rotation steps, each row followed by its count of steps:
The counts run from 0 to 441.
+1.74 +0.70 -0.21 +1.67 +1.05 -0.78 -1.11 -1.22 -0.58 +1.62 +0.71 +1.27 +1.75 -3.69 -2.94 +1.85 +1.40 -0.44 -0.16 +1.45 +0.87 -1.62 +0.39 -0.37 +1.33 -3.12 -0.23 -0.08 +0.45 -0.87 +0.14 +0.76 +1.73 +1.68 -1.46 +1.49 -1.86 -0.50 +3.97 -0.32 +0.35 : 243
+1.05 -2.34 -1.52 +0.40 -1.10 -2.89 -1.30 -2.39 -0.39 +2.80 +1.09 -0.10 +1.19 -1.63 -0.40 +0.87 -1.69 -0.12 -0.18 +0.28 +0.41 -0.28 -0.39 +2.36 +1.37 -0.68 +2.16 +0.74 -1.44 +0.13 +0.34 +0.91 +4.16 -0.36 -1.63 -0.36 -0.78 +1.98 +0.62 -0.54 -0.93 : 143
+0.52 +1.08 +2.16 +0.80 +0.93 -1.58 -0.74 -1.15 -1.49 +1.77 +0.07 +2.90 +0.43 -4.49 +2.23 +3.08 +0.84 +1.55 +0.87 +2.65 +1.42 -1.01 +1.09 +2.06 +0.42 -0.41 -0.84 -0.76 -1.48 +0.05 -0.79 +0.06 +2.69 +0.64 -0.95 +0.05 -0.29 +0.17 -0.96 +0.69 -0.62 : 176
+0.39 +2.16 +2.02 +0.91 +1.73 -0.34 -0.78 -0.12 -2.01 -0.22 -0.16 +2.58 +0.13 -4.67 +0.27 +2.90 +1.86 +0.74 +0.70 +2.26 +1.30 -1.08 +0.56 +1.13 +0.31 -1.55 -1.13 -0.39 -0.05 -1.68 -1.17 -0.42 +1.52 +0.77 -1.62 +0.61 -0.55 -1.13 +0.34 +0.78 -0.04 : 89
+1.51 -2.40 -0.83 -0.37 -0.79 -1.92 -1.90 -0.88 -1.37 +1.40 +1.96 -1.37 -0.89 -3.45 -1.74 +3.07 -0.02 +1.81 -1.49 +0.07 +1.85 +0.06 +1.81 +2.45 +0.95 +1.61 +2.81 +0.15 -0.47 +0.16 +0.12 -1.64 +2.56 +1.33 -0.42 -0.17 +0.00 -0.11 -0.35 -0.57 -1.95 : 382
+1.43 +1.02 +0.56 +1.65 +1.42 +0.00 -0.61 -0.65 -1.60 +0.37 +0.47 +3.22 +0.76 -4.71 -1.25 +2.35 +2.15 -0.48 +0.78 +2.01 +1.32 -1.59 +0.20 +0.40 +0.72 -2.72 -0.90 -0.62 +0.31 -1.38 -0.64 +0.28 +1.19 +1.19 -1.57 +1.60 -1.06 -0.69 +2.61 +0.24 +0.00 : 166
+1.42 +0.61 +0.61 -0.43 -0.90 -0.56 +0.92 -0.90 -1.12 +1.00 +1.01 +0.45 +2.20 -2.66 +1.34 +0.53 +0.41 -3.28 -0.85 +0.19 -0.25 -1.19 -1.17 -1.01 +2.38 -1.93 +0.09 -0.68 -0.39 -0.72 -1.29 +2.38 +3.77 -0.80 -1.04 +1.70 -0.90 +2.13 +2.47 -1.20 +0.83 : 334
+0.54 +1.92 +2.18 -0.98 -0.32 -0.54 -0.71 -0.23 -1.38 +0.81 -0.98 -0.43 +2.16 -4.73 +1.04 +2.50 +1.23 -0.60 -0.62 +1.05 +0.43 -0.53 +0.83 -1.48 +1.46 +1.70 -1.90 -2.13 -0.78 +0.56 -1.49 -0.89 +2.32 -1.92 +0.01 +1.81 -0.78 +1.39 -0.19 -0.87 +0.73 : 9
+1.11 +2.32 +2.10 -0.16 -0.45 -0.56 -0.28 -0.11 -1.45 +1.04 -0.75 -0.13 +2.51 -3.69 +1.02 +1.64 +1.54 -1.87 -0.73 +0.87 +0.32 -1.05 +0.19 -1.15 +1.91 +0.17 -1.20 -1.76 -1.05 +0.51 -0.73 +0.33 +2.45 -1.51 -0.27 +2.71 -1.50 +2.11 +1.33 -1.42 +1.56 : 172
+1.02 +0.24 -0.03 -1.22 +0.49 -0.26 +1.15 -1.27 -1.46 +0.22 +0.76 +2.02 +1.78 -3.20 +1.47 +0.51 -0.25 -2.76 +0.19 +0.33 +0.15 -1.63 -1.35 -0.11 +1.97 -2.59 -0.59 -0.70 -0.07 -1.82 -2.12 +2.47 +3.37 -1.01 -1.57 +0.63 -0.92 +1.40 +1.97 -1.02 +0.25 : 76
+1.16 -0.29 +0.72 -0.39 -0.15 +0.34 -0.50 +0.40 -3.03 -0.91 +1.77 +0.82 -2.25 -5.05 +0.06 +3.49 +1.51 +0.83 -0.56 +1.04 +1.59 +0.09 +1.39 +1.73 +0.83 +0.21 +1.49 +0.65 +0.49 -1.24 -1.57 -0.86 +1.80 +1.35 +0.15 -0.36 +0.64 -1.27 -0.18 -0.33 -1.11 : 107
+1.81 -1.73 -1.87 +0.58 -0.30 -0.64 -2.14 -0.50 -1.15 +0.97 +1.96 -1.16 -0.53 -3.21 -3.40 +1.94 +0.93 +0.83 -1.12 +0.25 +1.46 -0.04 +1.60 +1.05 +1.48 -0.41 +3.07 +1.15 +0.74 -0.88 +0.11 -1.01 +2.04 +1.43 -0.88 -0.06 -0.93 -0.58 +2.18 -0.40 -1.08 : 304
+0.14 +1.05 +2.30 -1.86 -0.43 -0.83 +0.29 -0.85 -1.56 +0.79 -0.44 +0.67 +1.43 -3.70 +3.08 +1.42 -0.46 -1.20 +0.27 +0.98 +0.05 -1.08 -0.27 +0.33 +2.00 +0.67 -1.17 -1.33 -2.14 -0.43 -2.34 +0.31 +3.69 -1.96 -0.48 +0.74 -0.47 +2.14 -1.11 -1.28 -0.07 : 265
+0.99 +1.42 +1.68 +0.80 +1.09 -0.51 +0.00 -1.00 -2.07 +0.15 +0.70 +3.15 -0.90 -4.54 +1.01 +3.23 +1.65 +0.38 +0.72 +2.24 +1.29 -1.16 +0.28 +1.78 +0.58 -1.30 +0.15 +0.02 -0.43 -2.04 -1.81 +0.43 +2.05 +1.33 -1.30 -0.01 +0.31 -0.63 +0.50 +0.51 -0.54 : 90
+1.53 -1.77 -1.22 -0.18 -1.06 -1.62 +0.44 -1.66 -0.71 +1.92 +1.08 +0.85 +1.45 -2.17 +0.59 +0.57 -0.43 -2.14 -0.48 +0.21 +0.32 -1.08 -0.90 +0.99 +2.12 -2.19 +2.18 +0.96 -0.58 -0.14 +0.01 +2.14 +4.08 -0.29 -1.39 +0.57 -0.57 +1.87 +2.19 -1.10 +0.08 : 410
+0.66 -0.16 +0.68 -2.93 -1.12 +0.66 +0.43 -0.17 -3.47 -2.32 +1.39 -0.53 -0.99 -4.03 +1.26 +1.22 -1.08 -0.93 -0.75 -0.10 +0.70 -0.08 -0.36 +0.47 +2.51 +0.95 +0.75 +0.22 -0.12 -2.22 -3.01 -0.83 +2.54 -1.82 -0.36 -0.87 +0.42 +0.54 -0.69 -1.60 -1.05 : 196
-0.13 -2.50 -1.67 -1.62 -0.76 -2.80 -1.61 -2.56 +0.09 +1.39 +0.65 -0.30 +1.16 -2.29 -0.33 +0.23 -2.88 +0.41 -0.34 +0.26 +0.05 -0.30 +0.03 +1.80 +1.47 +0.59 +0.74 +0.40 -0.63 -0.72 -0.99 -0.85 +4.06 -1.23 -2.04 -1.51 -0.87 +1.45 -0.03 -0.77 -1.53 : 221
+1.08 -0.22 +1.51 -0.08 -1.98 -0.72 +0.59 -0.34 -2.56 +0.70 +1.17 +0.59 -0.42 -3.91 +2.66 +3.10 +0.85 -1.00 -0.96 +0.37 +1.70 -0.04 +0.87 +1.63 +1.86 +1.38 +1.99 +0.35 -1.63 +0.26 -1.94 -0.27 +3.29 +0.53 +0.42 +0.89 +0.56 +1.12 -0.13 -0.54 -0.46 : 186
-0.13 +2.21 +1.77 -0.89 +0.86 +0.03 -1.12 -0.49 -1.40 -0.60 -1.26 +0.71 +1.69 -4.87 +0.38 +2.49 +0.69 +0.03 -0.12 +1.48 +0.28 -0.72 +0.77 -1.31 +1.78 +0.33 -3.33 -2.29 -0.69 -0.87 -1.91 -0.81 +1.86 -1.98 -0.68 +0.96 -1.32 +0.53 -0.29 -0.72 +0.30 : 267
+1.06 +0.78 +1.68 -0.03 -0.23 -0.07 +1.23 -0.58 -2.45 -0.29 +1.45 +3.18 -0.70 -4.30 +1.96 +2.28 +1.60 -0.55 +0.38 +1.29 +1.28 -0.54 +0.02 +1.76 +1.49 -1.39 +0.67 +0.70 -0.78 -1.79 -2.19 +1.08 +2.49 +1.05 -1.05 +0.41 +0.61 -0.46 +0.02 +0.03 -0.76 : 91
+1.51 +0.21 +1.16 +0.31 -1.77 -1.86 +0.53 -1.48 -0.96 +2.63 +0.54 +1.31 +1.27 -2.96 +2.67 +1.59 +0.77 -1.67 +0.35 +0.91 +0.47 -1.51 -0.59 +1.57 +2.01 -0.92 +0.77 +0.01 -2.06 +0.19 -0.95 +1.59 +3.93 -0.25 -0.43 +1.17 +0.08 +2.29 +0.59 -0.64 +0.06 : 427
+1.09 -0.25 -1.59 -1.30 -0.28 -0.73 -1.52 -1.67 -0.51 -0.16 +1.28 -0.66 +2.24 -2.62 -2.37 +0.11 -0.86 -2.18 -1.09 -0.29 -0.20 -1.00 -0.51 -1.61 +2.44 -1.84 +0.34 -0.41 +0.91 -1.70 -0.50 +0.55 +2.29 -1.26 -1.92 +0.99 -1.71 +1.23 +3.64 -2.17 +0.14 : 318
+1.86 +0.69 +0.56 +2.14 +0.56 -0.82 -0.57 -0.54 -0.95 +1.79 +0.92 +2.18 +1.32 -4.51 -1.41 +3.02 +2.73 -0.56 -0.03 +1.75 +1.32 -1.46 +1.06 +1.08 +1.40 -2.33 +0.49 -0.41 -0.06 -0.36 +0.23 +0.62 +2.29 +1.97 -0.62 +2.08 -0.82 +0.00 +3.12 +0.18 +0.27 : 424
+0.01 +1.93 +1.12 -1.31 +0.37 -0.84 +0.62 -1.00 -1.25 -0.23 -0.86 +1.74 +1.84 -3.96 +1.43 +1.11 -0.39 -1.37 +0.31 +1.44 -0.36 -1.43 -1.07 -0.76 +1.83 -1.21 -2.60 -1.28 -0.65 -1.65 -2.33 +1.38 +3.26 -1.99 -1.50 +0.54 -0.83 +1.28 +0.41 -0.70 +0.46 : 343
+1.28 -2.11 -1.99 +1.02 +0.73 -1.10 -1.48 -1.35 -0.56 +0.78 +1.84 +0.76 +0.13 -2.90 -3.35 +1.84 -0.15 +0.43 +0.18 +0.67 +0.61 -1.04 +0.45 +1.72 +0.93 -1.93 +1.88 +1.24 +1.16 -1.27 -0.15 -0.03 +2.10 +1.80 -2.00 -0.32 -1.08 -0.55 +2.36 -0.34 -1.30 : 227
+0.24 +0.39 +1.27 -0.37 -0.50 -2.11 +0.54 -1.47 -1.00 +1.69 -0.07 +2.51 +1.71 -3.52 +3.30 +1.37 -0.17 -0.47 +1.25 +1.36 +0.11 -1.41 -0.87 +1.60 +0.96 -1.07 -0.72 -0.47 -2.11 -1.11 -1.86 +1.58 +3.49 -0.45 -1.44 +0.02 -0.31 +1.66 -0.67 +0.34 -0.94 : 341
+0.09 +1.49 +1.40 -1.31 -0.10 -1.41 +0.18 -1.24 -0.94 +1.25 -1.08 +1.21 +2.06 -3.67 +2.72 +1.31 -0.35 -1.62 +0.01 +1.22 +0.15 -1.02 -0.38 -0.37 +1.64 -0.18 -2.31 -1.30 -1.20 -0.52 -1.65 +0.81 +3.68 -1.83 -0.70 +1.17 -1.13 +2.28 -0.08 -0.59 +0.18 : 85
+0.30 +1.44 +1.75 -1.75 -0.01 +0.23 +0.61 -0.81 -2.41 -1.08 -0.20 +1.45 +0.44 -4.42 +2.87 +1.40 -0.45 -1.28 +0.58 +0.57 -0.28 -0.57 -0.50 -0.10 +1.99 -0.55 -1.42 -0.84 -0.89 -1.93 -3.17 +1.26 +3.15 -1.59 -0.70 +0.50 +0.25 +1.13 -0.46 -0.75 -0.41 : 179
+0.08 -0.57 -1.54 -1.70 +1.46 -0.82 -3.14 -1.24 -0.16 -0.80 +0.46 -1.38 +0.63 -3.64 -3.96 +1.11 -1.57 +1.00 -0.45 +1.36 -0.09 -0.22 +1.34 -0.55 +1.63 -0.15 -0.58 -0.87 +1.26 -1.66 -0.61 -2.31 +1.80 -1.19 -1.46 -0.61 -1.56 -0.53 +1.00 -0.67 -1.39 : 388
+1.23 -1.51 -1.76 -0.15 +0.93 -0.21 -2.86 -1.35 -0.79 -0.72 +1.92 +0.21 -0.57 -3.72 -3.98 +1.59 -0.39 +1.03 -0.26 +1.06 +1.60 -0.73 +0.99 +1.32 +1.09 -0.97 +1.43 +0.59 +1.64 -2.30 -0.15 -1.62 +1.55 +1.10 -2.05 -0.64 -1.19 -1.57 +2.13 -0.86 -1.59 : 46
+1.00 +0.84 +1.08 +1.18 +1.44 -1.46 -0.64 -1.20 -0.89 +1.42 +0.35 +3.71 +0.33 -4.25 +0.98 +2.24 +1.08 +0.82 +1.65 +2.63 +0.83 -1.79 -0.12 +1.52 +0.34 -2.33 -0.98 -0.12 -0.88 -1.13 -1.01 +0.88 +2.44 +1.25 -2.05 +0.00 -0.32 -0.08 +0.70 +1.09 -0.51 : 253
+0.55 -1.35 -1.19 +0.09 -0.15 -1.66 -3.15 -0.97 -0.11 +1.78 +0.65 -2.21 +1.13 -3.28 -3.92 +2.15 +0.41 +1.03 -1.58 +0.15 +1.19 +0.39 +1.64 +0.47 +1.21 +0.91 +1.32 -0.35 +0.22 +0.58 +0.69 -2.43 +1.90 -0.01 -1.09 +0.21 -1.67 +0.10 +1.62 -1.09 -0.68 : 217
+1.17 -0.96 -1.04 -0.52 -0.46 -1.00 -2.54 -0.69 -0.84 +0.71 +0.44 -2.95 +1.90 -3.54 -4.01 +1.88 -0.32 +0.33 -2.00 -0.33 +1.02 +0.05 +1.47 -0.86 +2.00 +1.11 +0.61 -0.62 +0.82 +0.29 +0.58 -1.76 +2.37 -0.96 -0.16 +1.39 -1.45 +0.60 +1.98 -1.67 -0.10 : 216
+1.55 +0.81 +0.89 -0.22 -1.89 -0.81 +1.33 -0.80 -1.75 +1.24 +1.09 +1.48 +1.62 -3.48 +2.41 +1.79 +0.80 -2.65 -0.91 +0.62 +0.61 -0.86 -0.86 +0.32 +2.50 -0.95 +0.70 -0.51 -1.08 -0.13 -1.30 +1.76 +3.83 -0.83 -0.29 +1.91 -0.41 +1.44 +1.20 -1.03 +0.26 : 170
+0.36 +0.62 -0.22 -0.11 +0.22 -1.80 -1.45 -1.81 +0.60 +2.20 -0.44 -0.07 +3.41 -2.85 -1.20 +0.79 -0.04 -0.88 -0.75 +0.91 +0.02 -1.17 +0.21 -0.69 +1.92 -1.37 -1.87 -1.37 -0.39 +0.35 -0.15 +0.51 +3.52 -1.81 -1.36 +1.50 -2.11 +2.19 +2.21 -0.84 +0.36 : 69
-0.05 -0.63 +0.98 -1.59 -0.01 -0.76 -0.42 -1.03 -2.97 -0.74 +0.91 +1.40 -1.68 -4.26 +1.45 +2.55 -0.26 +1.32 -0.01 +1.59 +1.28 +0.22 +1.01 +2.30 +1.07 +0.69 +1.03 +0.68 -0.51 -1.86 -2.37 -0.89 +2.58 +0.16 -1.05 -1.44 +1.28 -0.68 -1.37 +0.06 -2.03 : 194
+0.43 -0.63 -1.04 +1.35 +1.38 -3.31 -2.16 -2.32 +0.95 +2.54 +0.03 +1.85 +1.23 -2.68 -1.05 +1.23 -0.62 +1.27 +0.72 +1.95 +0.79 -2.03 +0.68 +2.23 +0.36 -2.32 +0.28 +0.55 -0.96 -0.46 +0.63 +0.05 +3.39 +1.05 -2.50 -0.64 -1.23 +0.17 +0.68 +0.79 -1.59 : 236
+0.98 +0.85 +1.35 -1.23 -1.04 -0.19 +1.47 -0.60 -2.66 -0.67 +1.21 +2.17 -0.28 -4.12 +2.60 +1.54 +0.25 -1.60 -0.10 +1.14 +0.72 -0.65 -0.94 +0.82 +2.20 -1.44 +0.32 +0.02 -0.92 -1.70 -2.79 +1.46 +3.19 -0.24 -0.51 +0.52 +0.12 +0.71 +0.53 -0.53 -0.31 : 436
+1.18 +0.97 +0.52 -0.32 -0.66 -0.52 +0.32 -1.00 -1.18 +0.94 +0.04 +0.09 +2.73 -3.55 +0.04 +0.90 +1.28 -2.55 -0.71 +0.67 +0.05 -1.23 -0.72 -1.70 +2.96 -1.28 -0.94 -1.24 -0.02 -0.53 -0.58 +1.36 +2.88 -1.20 -0.55 +2.52 -1.56 +2.27 +3.20 -1.36 +1.36 : 335
-0.10 -1.22 -0.53 +0.42 +0.53 -2.60 -1.05 -2.72 +0.33 +2.25 +0.86 +2.38 +1.60 -2.93 +0.03 +0.90 -1.44 +0.24 +1.22 +1.65 -0.09 -1.63 -0.05 +2.57 +0.99 -2.70 +0.44 +0.89 -1.10 -1.58 -0.41 +0.90 +4.09 +0.70 -2.44 -0.80 -0.47 +0.59 +0.63 +0.20 -1.66 : 237
+0.33 -0.31 +0.89 -0.34 +0.37 -0.94 -2.63 -0.04 -1.63 +0.22 -0.07 -1.58 +0.61 -4.33 -1.54 +3.57 +0.68 +2.16 -0.78 +1.37 +1.68 +0.22 +2.63 +0.61 +0.89 +2.77 +0.04 -1.12 -0.07 +0.21 -0.50 -2.97 +1.16 -0.17 +0.05 +0.64 -0.71 -0.15 -0.47 -0.48 -1.04 : 114
+1.11 -1.27 -1.89 -1.05 -0.36 -0.56 -1.97 -1.17 -0.85 -0.08 +1.36 -1.45 +1.75 -3.00 -3.64 +0.56 -0.97 -1.34 -1.52 -0.36 +0.15 -0.78 +0.45 -1.36 +1.79 -1.05 +0.40 -0.25 +1.53 -1.08 -0.64 -0.33 +2.43 -1.17 -1.66 +0.51 -1.82 +0.74 +3.65 -2.09 +0.15 : 138
+1.51 +1.51 +1.99 -1.50 -0.42 +0.70 +0.61 +0.17 -2.52 -0.79 +0.34 -0.04 +1.01 -4.81 +1.14 +2.18 +1.56 -2.54 -1.20 +0.68 +0.58 -0.51 -0.67 -1.68 +2.73 -0.49 -0.73 -1.44 -0.34 -0.83 -2.18 +0.74 +2.07 -1.44 +0.71 +1.80 -1.11 +0.89 +1.90 -1.56 +0.98 : 438
+1.51 +1.68 +0.85 +2.00 +0.24 -1.21 -1.67 -0.44 -0.58 +2.46 -0.11 +0.20 +2.44 -4.51 -1.15 +2.15 +2.00 -0.21 -0.32 +1.69 +1.00 -1.61 +1.04 -0.61 +1.25 -0.63 -1.18 -1.01 -0.96 +0.91 +0.33 -0.13 +2.63 +0.41 -0.42 +2.73 -1.52 +0.70 +2.18 -0.34 +1.22 : 337
-0.45 -0.35 -0.29 -2.22 +1.16 -0.73 -2.18 -1.09 -0.79 -1.08 -0.38 -2.00 +0.36 -4.28 -2.40 +1.33 -1.08 +1.20 -1.05 +0.51 +0.31 +0.15 +1.24 -0.45 +1.64 +1.30 -1.19 -1.47 +0.20 -1.17 -1.26 -2.67 +2.01 -2.31 -1.36 -0.73 -1.53 -0.27 +0.24 -0.82 -0.61 : 207
+0.62 +1.87 +2.20 +0.32 +0.64 -0.26 -1.49 -0.25 -1.63 +0.53 -0.81 -0.28 +1.58 -4.68 -0.02 +2.98 +1.73 +1.01 -0.03 +2.03 +1.29 -0.46 +1.72 -0.52 +0.89 +1.66 -1.48 -1.44 -0.63 +0.42 -0.29 -1.23 +2.38 -0.64 -0.22 +1.86 -1.23 +0.56 +0.16 +0.33 +0.39 : 354
+1.94 -1.16 -1.16 +1.75 -0.61 -2.61 -1.41 -1.69 +0.03 +3.35 +0.77 +0.54 +1.56 -2.98 -0.99 +1.66 +0.43 +0.18 +0.18 +0.76 +0.84 -1.27 +1.07 +2.50 +1.34 -1.68 +1.73 +0.58 -0.61 +0.79 +1.12 +0.41 +3.09 +1.56 -1.88 +1.00 -0.83 +0.91 +1.38 +0.03 -0.73 : 322
+0.61 +1.50 +2.21 -1.16 -1.35 -1.16 +0.41 -0.49 -1.77 +0.94 -0.59 -0.62 +1.60 -3.90 +2.46 +1.94 +0.87 -0.94 -0.78 +0.79 +0.33 -0.40 +0.13 -0.74 +2.46 +1.94 -1.09 -1.32 -1.60 +0.17 -1.87 +0.15 +3.30 -1.73 +0.23 +1.75 -0.57 +2.20 -0.40 -0.99 +0.59 : 8
+0.86 -1.69 -0.44 -0.04 +0.01 -1.34 -3.03 -0.71 -1.11 +1.29 +1.25 -1.81 +0.33 -3.67 -2.70 +3.09 +0.54 +1.95 -1.29 +0.75 +2.02 +0.31 +2.53 +0.81 +1.31 +1.58 +1.66 -0.31 +0.02 +0.53 +0.25 -2.69 +2.14 +0.46 -0.16 +0.33 -0.90 +0.09 +0.81 -0.63 -0.62 : 37
+0.51 -1.57 -1.88 +0.40 +1.53 -2.04 -2.17 -2.37 -0.37 +1.19 +1.28 +1.52 +0.42 -3.19 -2.66 +1.32 -1.24 +1.34 +0.64 +1.40 +0.71 -0.76 +1.40 +1.96 +0.34 -1.85 +0.59 +1.07 +0.33 -1.40 +0.14 -0.56 +2.90 +0.74 -2.48 -1.17 -1.21 -1.00 +1.16 -0.14 -1.98 : 313
+1.46 +2.37 +1.51 +0.89 +1.19 +0.47 -0.75 -0.20 -1.73 -0.05 +0.45 +1.97 +0.21 -4.72 -0.51 +2.78 +2.59 -0.10 +0.24 +2.08 +1.19 -1.13 +1.08 -0.26 +0.77 -1.94 -0.83 -0.83 +0.49 -1.81 -1.25 +0.21 +1.19 +0.82 -0.73 +2.01 -0.90 -0.95 +1.62 -0.25 +0.70 : 346
-0.62 -1.29 -1.33 -2.87 -0.18 -1.77 -2.00 -1.51 -0.60 -0.34 +0.17 -2.02 +1.79 -2.73 -1.33 +0.44 -2.80 +0.27 -1.30 +0.47 -0.49 -0.28 +0.43 -0.05 +2.84 +1.43 -0.46 -0.85 -0.17 -1.04 -1.28 -1.85 +3.46 -2.69 -1.29 -1.07 -0.71 +0.62 +0.08 -1.26 -1.36 : 386
